One vector is turned by the same rotation once a tick. Each row is the vector after some number of ticks, and that number follows the row.
The counts run from 0 to 150.
18 -36 -5 -2 39 -8 2 -47 45 -50 -28 11 28 19 12 -24 16 -48 -17 -14 -1 -6
 -20 10 14 20 10 -10 47 9 0 15 -17 28 26 14 -17 32 23 39 -3 21 0 -13 8
 11 -45 14 -38 -19 15 35 -2 -12 29 -33 -49 9 -13 -33 -35 8 -45 -9 44 22
 32 -12 24 0 : 107
25 -34 -33 32 17 -26 -14 32 -4 -1 55 38 42 9 27 53 -12 23 -4 -1 36 -26 4
 34 4 -30 11 -25 3 -17 1 -42 -10 -9 -33 7 13 -41 -4 27 3 10 -24 8 5 -51
 -27 -9 -18 13 10 -9 -29 37 43 -21 -20 -10 38 -34 11 41 12 8 -32 -6 -30
 23 13 3 : 148
-11 10 1 -10 17 -11 -5 3 44 -1 12 -44 0 3 12 -3 11 35 23 32 9 -27 -17 0
 -24 -17 56 9 -54 9 -42 -26 -25 26 40 -13 -7 -35 20 -14 3 -26 4 19 30 13
 24 1 -25 41 -22 41 -9 6 0 -8 -6 3 1 -21 -13 -37 -67 -31 42 -40 -31 -14
 22 -15 : 93
2 -6 -6 23 -12 29 8 -29 -11 -14 -14 6 12 17 -37 47 -28 -25 44 -41 14 -11
 33 27 43 -16 -30 2 -5 -6 37 -3 0 12 -37 -14 -18 -6 -15 32 74 12 38 -32
 -6 -45 -42 19 -9 1 -8 -21 -6 -17 -1 4 -29 -17 7 -22 -28 41 38 -4 -58 -3
 -1 15 6 -9 : 45
-27 13 -21 -12 -21 -25 -4 -12 -7 -13 15 28 3 -28 29 25 -10 -30 -18 -6
 -10 5 -5 -25 -22 18 -26 13 42 -20 18 36 -2 -19 36 30 -20 1 3 10 -23 47
 -19 1 -18 11 -23 29 22 -75 6 -16 -51 -24 2 1 48 -16 -42 -11 -15 47 9 41
 48 41 41 -18 10 -9 : 64
9 0 -40 21 10 -47 -11 19 -2 -23 40 -12 28 22 15 24 40 -16 28 7 12 -6 -34
 -3 -15 -15 5 -4 19 1 -69 -22 1 68 29 26 21 -39 6 13 -33 -20 1 -22 0 0
 -18 -34 -39 9 -9 15 -32 5 4 27 -7 11 -46 5 13 48 -7 27 40 17 34 -27 18
 -7 : 85
-33 23 -18 -22 -29 -14 -28 80 8 11 -1 -7 1 -33 -16 -11 26 5 -9 -3 4 6
 -15 -10 -5 -14 -21 -23 -9 7 20 -2 2 23 -38 -11 64 -9 1 -14 -55 -7 3 6 3
 19 -28 -25 -11 -31 -17 -41 9 33 -7 6 30 14 -49 71 34 3 17 28 -19 6 16
 -4 10 -7 : 77
42 -11 -11 68 6 17 -2 -39 29 28 23 22 24 41 13 -9 -8 -22 -37 -13 5 0 -22
 36 22 33 47 -23 -14 22 1 15 -29 7 -42 -10 24 10 10 41 10 10 22 -25 -28
 -39 0 -40 -49 4 3 -12 16 15 32 -51 -28 4 33 -22 8 18 12 -20 -24 0 9 16
 -5 34 : 39
-1 18 -25 48 18 -34 1 18 -20 30 43 -15 -9 23 19 -14 20 12 -29 -19 -10 28
 -35 -27 -39 32 9 -17 36 20 -40 6 8 30 -19 21 7 5 -6 -1 -22 -38 2 -14
 -19 19 49 -49 -18 15 17 45 40 -34 -1 -18 6 19 -5 51 11 0 -26 24 28 -6
 46 -19 17 16 : 18
-12 11 -11 52 -13 12 -1 -30 -44 43 30 -2 -24 3 14 14 -22 19 -8 -41 23 12
 -8 -10 15 6 -15 -8 20 16 -10 -22 50 -9 -15 42 -51 -24 -6 28 53 -6 -11
 -46 -14 7 25 45 6 12 21 -1 12 -57 13 -5 19 -32 50 1 5 14 20 11 -40 8
 -14 8 -20 9 : 125
-6 -13 19 38 -31 48 16 -11 11 27 -16 -26 -17 11 -7 -58 -12 -17 -22 -44
 -4 34 -13 13 -8 46 -23 -13 39 18 28 22 19 5 -31 25 15 30 -3 4 1 -17 44
 -24 -39 -16 14 -41 -14 -10 16 -26 43 -39 -4 -4 -10 11 0 43 13 -18 10 16
 -20 3 50 -35 -4 1 : 119
-10 46 -32 20 24 -48 11 -1 -18 -3 32 -11 -14 19 -10 18 21 -35 -6 -24 -9
 33 -20 -48 -6 31 -14 -6 42 20 -24 24 16 52 7 -3 2 -11 -7 1 -16 -8 -8
 -26 1 40 20 -13 -19 0 -1 53 36 -36 -21 1 3 18 -52 42 -1 14 -14 29 50 10
 42 -20 24 17 : 20
33 1 -13 55 7 11 17 -57 47 -1 12 34 35 40 -4 15 -10 -64 2 -30 -2 -10 -21
 35 19 37 11 -10 17 14 9 28 -16 40 -4 4 36 4 15 25 -10 13 36 -32 -20 -36
 -47 -25 -51 -20 -15 -10 6 4 10 -22 -22 15 -27 -19 -6 37 13 7 7 14 46 -7
 8 38 : 41
-8 41 -15 -38 12 -22 -28 -40 33 23 3 18 -35 32 -27 9 -8 -32 -3 -6 -4 1
 28 -27 19 -6 -2 0 -41 32 -3 31 -2 24 -15 -26 -28 -12 46 12 30 -2 -31 11
 18 22 -27 40 -11 -10 -23 36 42 37 -4 -61 -23 5 -19 27 -53 -36 -36 -34
 14 7 -10 26 11 8 : 101
-25 -45 18 -27 7 39 1 -1 3 -50 -67 -25 4 -4 -32 -27 5 -9 8 -44 9 12 23 0
 35 -17 -29 -13 13 1 49 8 -15 5 -33 0 -21 35 -3 32 48 7 27 -7 9 -3 -37
 27 9 -3 22 -4 26 -14 10 -16 -62 -8 24 2 -44 -12 -11 -16 -46 -12 -10 10
 18 -26 : 111
20 1 -37 44 1 -48 -31 39 -21 20 49 1 20 19 38 13 43 26 -10 1 15 4 -34 7
 -20 -21 23 -23 4 16 -69 -47 24 39 -24 37 20 -24 10 23 -23 -33 -6 -9 -18
 -13 5 -35 -33 22 10 3 -27 28 27 -4 2 -2 5 19 22 42 8 10 0 15 20 4 2 -14 : 83
-2 -31 -13 46 16 46 21 -18 46 5 -18 6 27 4 4 15 -38 18 15 -20 0 -51 -1
 43 -5 0 20 -2 -10 -16 26 -56 7 -3 18 4 -15 -2 0 4 34 -19 51 -17 30 -41
 -36 34 -30 10 5 -4 -43 -32 -4 -6 8 -19 27 -48 -16 12 -10 -5 -39 -44 1 0
 -10 5 : 48
24 -57 -7 -22 27 -14 -12 20 6 -19 0 -50 8 -15 16 -30 28 -6 -16 19 43 17
 -12 10 -4 -13 -38 -27 42 -17 9 -14 -10 9 48 45 -41 5 15 41 -25 14 -4 18
 0 -17 0 -29 33 13 -4 8 -26 -29 6 33 -36 6 -25 -3 4 12 -40 19 33 7 -3
 -25 37 -25 : 7
-16 23 -3 -37 0 -32 -8 29 -37 -49 7 -49 15 18 -30 49 43 -2 66 -8 15 4 14
 -18 11 -58 -26 14 -16 -4 -40 6 -7 45 -14 -7 -8 -53 -26 11 41 -16 7 -11
 -4 4 -3 -20 11 22 -13 22 -10 8 -7 31 -31 -5 -26 10 -15 31 5 5 8 -6 -11
 -11 32 -56 : 88
5 18 -29 -14 -2 -48 -3 17 -12 -36 20 -28 19 15 -8 33 45 -23 47 7 13 0
 -20 -9 1 -24 -11 5 20 0 -67 -7 -2 68 31 14 17 -45 1 14 -10 0 -2 -25 3 8
 -20 -32 -17 19 -14 23 -36 -2 -4 38 -11 9 -60 7 -2 48 -8 15 45 12 18 -29
 27 -20 : 86
-33 -22 -16 -10 8 -15 -18 60 6 -10 -19 1 13 -58 45 -6 6 47 -41 14 15 -30
 -24 -8 -9 -18 15 -15 -6 -18 34 -42 -10 -41 21 15 9 -2 6 -4 -32 27 -18
 18 31 22 -14 48 5 -29 17 -16 -43 4 17 -1 45 -24 12 -13 11 15 -10 11 -12
 -9 -31 4 5 -7 : 70
-1 29 -7 19 -36 27 -26 -28 3 85 36 16 -41 -9 32 9 -45 25 -30 -2 -5 10 20
 -8 -27 13 -11 9 -25 0 5 -2 17 -51 -7 22 -53 -5 7 12 30 0 -19 20 -41 -22
 28 39 29 -16 -6 -23 -30 -11 0 -41 56 -41 31 -3 -6 7 7 -2 -9 2 0 12 -21
 -9 : 59
1 9 -11 35 -28 20 -20 -22 -8 70 42 26 -24 2 50 9 -39 23 -42 -6 -11 12 6
 -11 -39 14 -1 7 -8 4 -11 3 16 -63 -11 31 -49 4 7 8 15 0 -14 15 -47 -26
 19 20 18 -25 16 -16 -31 -4 12 -41 48 -33 40 -4 -3 21 5 3 5 15 20 7 -21
 -12 : 60
-10 -3 9 -17 -35 0 -17 80 -10 -4 -8 -29 0 -30 16 -26 36 9 -25 4 3 31 -23
 -1 -12 -8 -11 -15 -8 -1 20 31 -37 -7 -29 5 54 2 -9 -12 -52 18 12 21 -33
 -5 25 -72 13 -22 8 -46 -4 26 9 24 8 5 -21 38 43 17 13 15 0 5 21 -20 11
 -34 : 75
15 -24 32 25 -21 61 12 -27 11 39 -23 -40 -22 13 4 -68 2 -15 -24 -25 8 46
 -14 22 0 48 -21 -19 27 18 14 24 2 -1 -9 32 -7 29 2 19 7 -3 42 -15 -48
 -21 31 -50 -2 2 6 -27 31 -56 7 6 -20 15 19 28 18 -14 -5 -6 -9 1 36 -32
 -2 -13 : 118
10 32 -26 -10 -11 -32 -22 25 -1 13 48 42 9 -3 -20 65 -22 -25 5 5 36 -9
 21 10 36 -21 -25 -20 -13 -8 37 8 5 12 -18 -18 7 -58 11 22 -11 43 -44 1
 15 -23 -34 20 6 -11 -29 -26 7 38 11 -6 10 -11 -33 4 12 32 32 9 -18 20
 -44 30 10 29 : 145
-34 -56 13 -9 19 40 2 11 18 -36 -63 -30 3 -8 -25 -41 -7 17 -2 -40 1 -14
 9 14 27 -12 -11 -11 14 6 57 -21 -9 -2 -38 -7 -12 40 1 15 41 -9 36 -8 24
 6 -39 38 -5 -7 27 -6 29 -15 5 -19 -42 5 30 16 -31 -25 -22 -10 -63 -24
 -11 11 8 -16 : 112
49 12 -7 51 4 20 -12 -35 28 40 19 19 9 31 14 -3 -4 -9 -37 -5 10 4 -10 33
 34 26 37 -24 -38 28 2 22 -23 4 -38 -14 14 3 19 44 17 26 12 -5 -29 -34
 21 -19 -36 17 -9 -13 34 28 29 -38 -32 -1 36 -15 14 12 10 -41 -34 -4 -12
 29 -6 32 : 38
-13 28 -14 34 -15 19 -8 -39 -28 52 20 -12 -34 2 -2 13 -22 2 2 -38 22 21
 14 -12 26 4 -42 -15 10 22 -1 -14 55 5 1 36 -58 -22 5 27 48 2 -10 -48 -7
 16 13 60 11 2 -3 -4 19 -52 -5 9 21 -30 26 20 -2 2 17 15 -50 10 -19 13
 -14 22 : 124
-15 -28 -9 33 0 39 8 -13 4 -13 -19 5 26 20 -24 39 -35 -1 35 -41 2 -27 28
 31 25 -13 -12 -2 -4 -18 26 -36 14 3 -38 -6 -10 -4 -15 24 74 -8 45 -29 4
 -39 -48 32 -13 2 4 -13 -13 -12 1 -12 -19 -22 35 -33 -26 33 24 -1 -68
 -26 -12 11 0 -6 : 46
-20 -1 5 38 -21 39 17 -8 9 29 -24 -11 -28 -2 -18 -39 -15 -28 -4 -58 -6
 26 -16 3 -5 45 -36 -6 44 15 26 15 35 22 -23 22 14 17 2 -6 -5 -28 44 -35
 -22 2 -8 -20 -17 -27 13 -21 46 -49 -16 -5 7 18 -15 63 14 -16 9 34 -28
 10 53 -35 -2 13 : 120
-44 -23 0 -25 14 3 -1 87 1 -15 -24 -49 -3 -19 -22 -22 8 28 7 -24 4 14 5
 -14 -26 -11 -38 -28 34 -15 34 -21 1 21 -22 -3 10 14 -10 -18 -13 -43 29
 16 25 2 -12 -20 5 11 8 13 34 -30 -39 17 1 22 -26 65 12 -28 -31 27 -23
 -30 14 -15 32 -17 : 11
-20 45 -10 -35 6 -20 -19 -27 38 7 2 20 -25 18 -37 2 -10 -38 12 -11 -29
 -1 21 -26 1 -2 0 18 -22 33 -4 36 -4 42 -16 -31 -4 -10 40 -9 15 -9 -18
 13 18 30 -31 31 -21 -14 -17 42 52 39 -19 -48 -14 21 -38 41 -44 -46 -37
 -23 19 2 13 18 21 6 : 100
-45 5 27 11 -41 64 28 7 13 15 -19 -11 -12 -6 -12 -9 -47 -7 19 -32 -35 -1
 19 9 -32 30 -18 26 0 -15 37 32 -15 -24 -20 -12 5 3 -22 -45 24 -27 52 5
 -34 -36 -8 -29 11 -35 8 -30 -12 -32 -34 -7 30 -3 -10 13 -13 -7 12 18 -7
 -23 52 -26 6 -28 : 54
-36 3 -9 0 15 -20 -1 43 4 -28 9 -31 19 5 -6 24 19 56 38 -1 -7 -37 9 -14
 -13 -42 39 13 -39 1 -33 -43 -10 20 -10 -14 4 -38 2 -26 28 -56 2 1 43 15
 -12 13 -28 36 5 47 -6 18 -9 -10 -12 6 18 1 -19 -25 -40 -19 -8 -45 -28 0
 21 -29 : 91
-26 16 -29 36 58 -25 18 9 -8 -41 17 -9 26 -2 13 28 16 41 -14 -18 -2 -29
 -39 -32 16 7 60 -12 -2 12 -16 -22 -18 3 7 -7 -7 -6 -10 1 12 3 -22 -25
 44 41 16 48 -35 25 22 74 8 -25 18 -21 -12 -2 31 -35 -3 12 -27 -7 4 -32
 -32 8 16 25 : 26
-53 25 16 8 -37 54 16 6 30 29 -17 2 -20 -17 -14 1 -61 -2 13 -36 -37 -2
 20 4 -31 26 -19 25 -7 -9 47 19 1 -17 -13 -17 7 3 -11 -50 12 -27 44 1
 -12 -22 -20 3 2 -46 -3 -21 -11 -24 -40 -14 50 -5 -24 22 -11 -20 3 15
 -12 -24 44 -24 -11 -18 : 55
-9 -44 4 4 22 49 -8 -4 57 12 -52 -31 -9 -18 -4 -58 -11 15 -22 -23 16 -25
 -13 23 7 11 4 -20 -5 6 41 -42 15 2 19 7 -17 34 28 11 7 -10 29 -6 38 7
 -16 44 -25 13 -1 -8 15 -29 1 -16 -18 2 21 2 -12 -46 -48 -14 -37 -36 -22
 -2 -4 22 : 114
-12 21 21 -14 -11 2 -3 -4 16 -17 16 -17 -8 31 -4 -28 14 -9 7 -1 -36 20 1
 -13 -28 10 22 18 -25 18 -29 61 -48 15 -44 -16 27 -2 2 -29 12 -31 11 18
 -36 -4 15 -67 -10 0 2 26 41 22 7 -45 -31 21 -1 15 -17 -30 -35 -25 46 -8
 23 -19 23 -46 : 97
-8 39 -6 -6 -39 26 -20 -31 21 90 14 9 -50 -13 9 15 -52 10 -17 -2 -6 10
 23 0 -14 9 -21 11 -35 1 17 6 25 -39 10 -1 -54 -13 19 1 29 4 -10 7 -14
 -19 11 55 30 -22 -18 -24 -14 -13 -19 -26 63 -35 -2 3 -9 -14 5 -5 -4 -7
 3 11 -20 -2 : 58
-24 22 10 11 -9 16 44 -18 -25 -39 12 -24 11 -21 1 14 -6 -17 17 -20 18 2
 -30 -15 13 41 -4 16 44 -15 15 36 -1 -4 58 31 -13 -43 -19 -11 5 48 -5
 -35 -4 15 23 10 20 -20 7 1 -14 -85 -2 45 22 -3 -12 -34 22 25 2 23 38 25
 -7 -41 14 4 : 130
17 -40 -12 14 39 -16 2 -50 34 -44 -8 31 31 28 32 -32 18 -31 -27 -18 -2
 -14 -25 12 7 25 29 -11 40 17 -16 7 -12 21 10 23 -13 34 27 36 -1 3 -1 -6
 0 6 -44 16 -43 -16 25 33 5 0 37 -52 -48 12 9 -26 -38 15 -47 -7 43 13 30
 -4 8 2 : 106
